One hidden turn or mirror swaps the rows below in pairs. Which row is each named row swapped with?
The rows were stretched afterwards, more along some directions than others.
vepo: [ -0.4 -17.2   5.5   3.9  -5.1   1.1   8.9   4.6   8.1   3.7   5.3  -1.2
   8.2   7.8 -12.2  20.1  -2.2 -21.7]
Duvun: [  2.0  -8.7   6.9  -0.8  -8.6   7.7   6.0   0.0   6.2   4.2   2.2  -1.4
   5.2   7.2  -8.5  20.3   3.5 -20.4]
Sal: [  9.9 -20.7  -8.4  -0.9 -10.5   5.9  16.7  18.5  33.5  -6.9  18.3  -3.5
   0.3 -11.4 -15.7  13.4   4.0 -14.5]
Nur: [ 12.4  -1.2  16.2 -12.2  -4.5  15.2  14.9  10.8  37.9  -6.7  16.2  -0.1
  -7.1  -4.9 -11.8   6.4   6.3  -9.6]
poz: [ -0.7  -5.4  14.5   6.0  -1.5  -3.0 -10.4  -6.3  21.5 -18.7   5.5 -14.1
  -6.1   6.2 -14.2 -13.0   8.0 -14.5]
sop: [  6.3 -14.5 -11.3  -6.7 -16.3   0.1  13.4  11.7  29.8   0.7  14.7  -5.1
  -3.5  -7.5 -10.4  10.0  -3.7 -10.9]
dugol: [  4.2  -3.4 -12.5 -16.1  -9.4   1.0   7.6  14.3  21.0   1.4   5.0  -8.3
  -7.4  -7.4  -4.8   8.6  -9.3   1.5]
tul: [  8.8  -0.9  12.6 -14.3  -5.5  12.6  12.1  10.8  33.4  -3.1   8.3  -3.0
 -10.9  -3.0  -8.3   1.9   2.9 -11.6]
lefaz: [ -7.2 -13.9   4.3  -0.7  -3.8 -17.4  -4.5  -8.8   6.3  -1.2  -7.4  -9.2
  -1.3  22.0  -1.6  -5.4  -9.9 -25.8]
rezis: [  3.1 -14.2 -14.3  -3.4  -8.0  -1.0  11.9  20.2  31.5  -2.3  12.3  -3.8
  -6.7  -7.5 -12.6  13.0  -0.4 -14.4]
Lafit: [ -6.9   5.6  11.9  -1.9  -9.1  -9.6   3.6   8.3  14.9   0.2  -4.1  -6.1
   1.0  14.8 -14.0   9.5  -6.9 -15.3]
mupe: [ -6.9  -6.0 -14.1  -2.1 -11.4   1.2 -14.2  -4.3  -5.3  -4.0  -3.6 -13.6
  -5.2  -1.4  -6.5   1.2   4.9 -11.0]
malu: [ 11.0 -13.7   7.0   8.9  -0.3   7.2  -3.4 -13.3  25.5 -17.6  11.4   0.1
   2.8   5.7 -13.3  -9.1  18.1 -25.8]
gebep: [  3.8 -26.4  -1.9  10.5  -2.5  -3.2  -2.1 -13.5  16.7 -13.0   6.0  -2.0
   4.7  10.3  -9.5  -7.1   9.3 -34.4]
donol: [ 12.8 -15.3  -1.3   0.2 -12.5  11.0  19.5  18.7  38.2 -12.4  21.7   2.4
  -1.1  -6.8 -22.1   8.7  11.3 -18.5]
rom: [ -2.9  -1.9 -10.3   2.5 -11.2   3.2 -10.4   3.0   5.5  -9.7   1.7 -15.1
  -2.1  -4.3 -14.7   9.5  10.5  -4.5]
bep: [  9.8 -21.1   1.3   9.9  -3.1   6.1  -0.6 -11.4  24.6 -17.6  14.3   2.2
   2.2   8.6 -15.7  -8.4  16.7 -32.1]
mavak: [ -3.0  -9.7  -4.2  -6.5  -8.8   4.2  -5.8  -4.6   0.3   1.2  -1.7  -7.6
  -9.7   0.7   0.0  -2.6   3.4 -10.5]
Zep: [  0.5  -3.6  -7.8  -0.6 -13.5   7.9  -7.3   4.2   8.9 -12.1   3.2 -15.9
  -1.9  -4.9 -14.9  10.7  10.6  -3.8]
Padem: [ -2.1  -8.7  14.8   9.6   3.2  -7.7  -5.5  -3.4  23.0 -12.0   6.9 -13.8
  -0.8   7.2 -14.3  -9.1   2.1 -14.6]
bizo: [  4.9 -24.1   1.0  10.4   1.1   2.7  -4.6 -12.2  18.4 -17.5   8.5  -1.0
   3.9   9.1 -14.5  -6.6  14.0 -34.8]
bitus: [  3.9  -9.0  12.4   5.8  -4.8  -0.1  -6.8  -4.3  23.8 -20.8   4.5 -12.2
  -3.2   7.2 -16.1 -15.4  10.6 -16.5]
tabug: [ 10.8   0.5  15.5 -13.0  -6.7  14.6  14.7  12.8  33.2  -2.9  11.1   1.6
  -8.6  -1.1 -11.6   5.6   5.8  -9.7]
soga: [  6.7  -2.6   9.4 -16.8  -5.6  11.0  10.1  11.8  28.3  -1.3   7.8  -0.5
 -13.7  -0.2  -9.4   1.1   1.5 -13.7]
verob: [ -5.3   6.2  -4.0 -14.6  -7.2   4.3 -12.0  -3.4   7.3   0.1  -5.9 -17.7
 -15.5   5.4   1.0   3.7   3.0  -4.7]
keze: [ -2.6 -23.3   1.0   6.5  -8.4 -11.9  -0.2 -14.8  14.9  -5.0   3.4  -6.7
   0.7  16.2  -4.4  -5.5   1.0 -32.8]
mido: [  1.1  -5.1   5.1  -1.1  -9.4   7.5   3.5  -1.8   6.1   0.1  -2.2   1.0
   1.9  12.4  -8.9  15.7   8.2 -25.6]
dez: [ -2.9 -21.8  -2.6  10.6   0.1 -11.7  -1.1  -7.7  16.9  -6.0   1.7  -1.6
   0.8  16.7  -7.4  -3.1   4.1 -36.4]
bila: [ -6.2 -15.0   8.7   1.5   0.3 -16.6  -0.7 -10.4   7.7  -3.7  -5.2  -7.6
   0.4  21.5  -0.5  -3.6  -8.2 -27.0]
siso: [ 11.5 -13.9   3.5  -2.1 -11.2  11.2  16.8  20.7  38.8 -15.9  17.1  -3.5
  -4.7  -8.0 -21.3   8.3  11.6 -15.1]
Medi: [ -2.9 -17.2  11.8   8.7  -4.0  -7.7   3.5   3.9  12.7  -1.5  10.7  -4.2
   3.3   3.7 -12.7   9.9  -6.9 -17.0]
Ril: [ -6.9  -9.3   6.5  -2.1  -3.5 -15.6   1.7  -6.3  13.6  -2.4  -9.3  -8.3
   0.2  22.4  -5.5  -1.9  -8.0 -29.4]
gobof: [  1.2  -0.7 -11.6 -15.3  -7.3  -0.4   1.5  10.4  22.2   2.1   3.6 -16.3
  -8.8  -6.0  -4.3   9.9  -5.5   0.6]
nelo: [ 11.2 -15.8  -6.7   0.5 -10.6  11.9  15.8  21.4  33.0  -9.2  17.1  -3.2
   1.8 -11.1 -19.6  13.3   9.5 -14.7]
teg: [ -6.5  -4.5  -9.6   1.8 -12.4   0.8 -14.7  -3.1  -2.8  -9.2  -3.1 -17.1
  -2.6  -1.9 -11.6   3.1   8.1  -7.1]
sonid: [ -2.2   5.2  11.7  -5.6 -11.4   0.5   4.0   9.8  18.0  -2.1   1.4 -11.3
  -2.6   6.8 -11.9  13.9  -3.1  -6.9]
migal: [ -4.2   9.0   4.0 -11.3  -9.8   4.1 -12.6  -8.3   4.7  -4.3  -6.9 -12.3
 -10.1   9.6  -3.2  -2.0   5.7  -7.9]
gobun: [  0.7 -11.2  16.6   6.9   2.2  -5.5  -6.7  -3.3  25.3 -16.8   8.3 -13.3
  -2.5   5.5 -15.8 -12.3   5.6 -14.4]
vofi: [ -1.8  -0.8  -8.6 -16.1  -7.9  -3.7   7.7  12.1  21.2   5.0   4.2 -10.9
  -8.3  -4.7  -1.8  10.9 -13.1  -0.2]
zigok: [  2.8  -2.3   7.4  -1.1 -10.3   8.6   1.5  -5.8   5.5  -3.2  -1.4   0.0
   4.5  11.1  -9.5  12.0   9.9 -22.8]

sop is swapped with keze
Medi is swapped with mavak
poz is swapped with tabug
rezis is swapped with dez
Sal is swapped with gebep
malu is swapped with siso

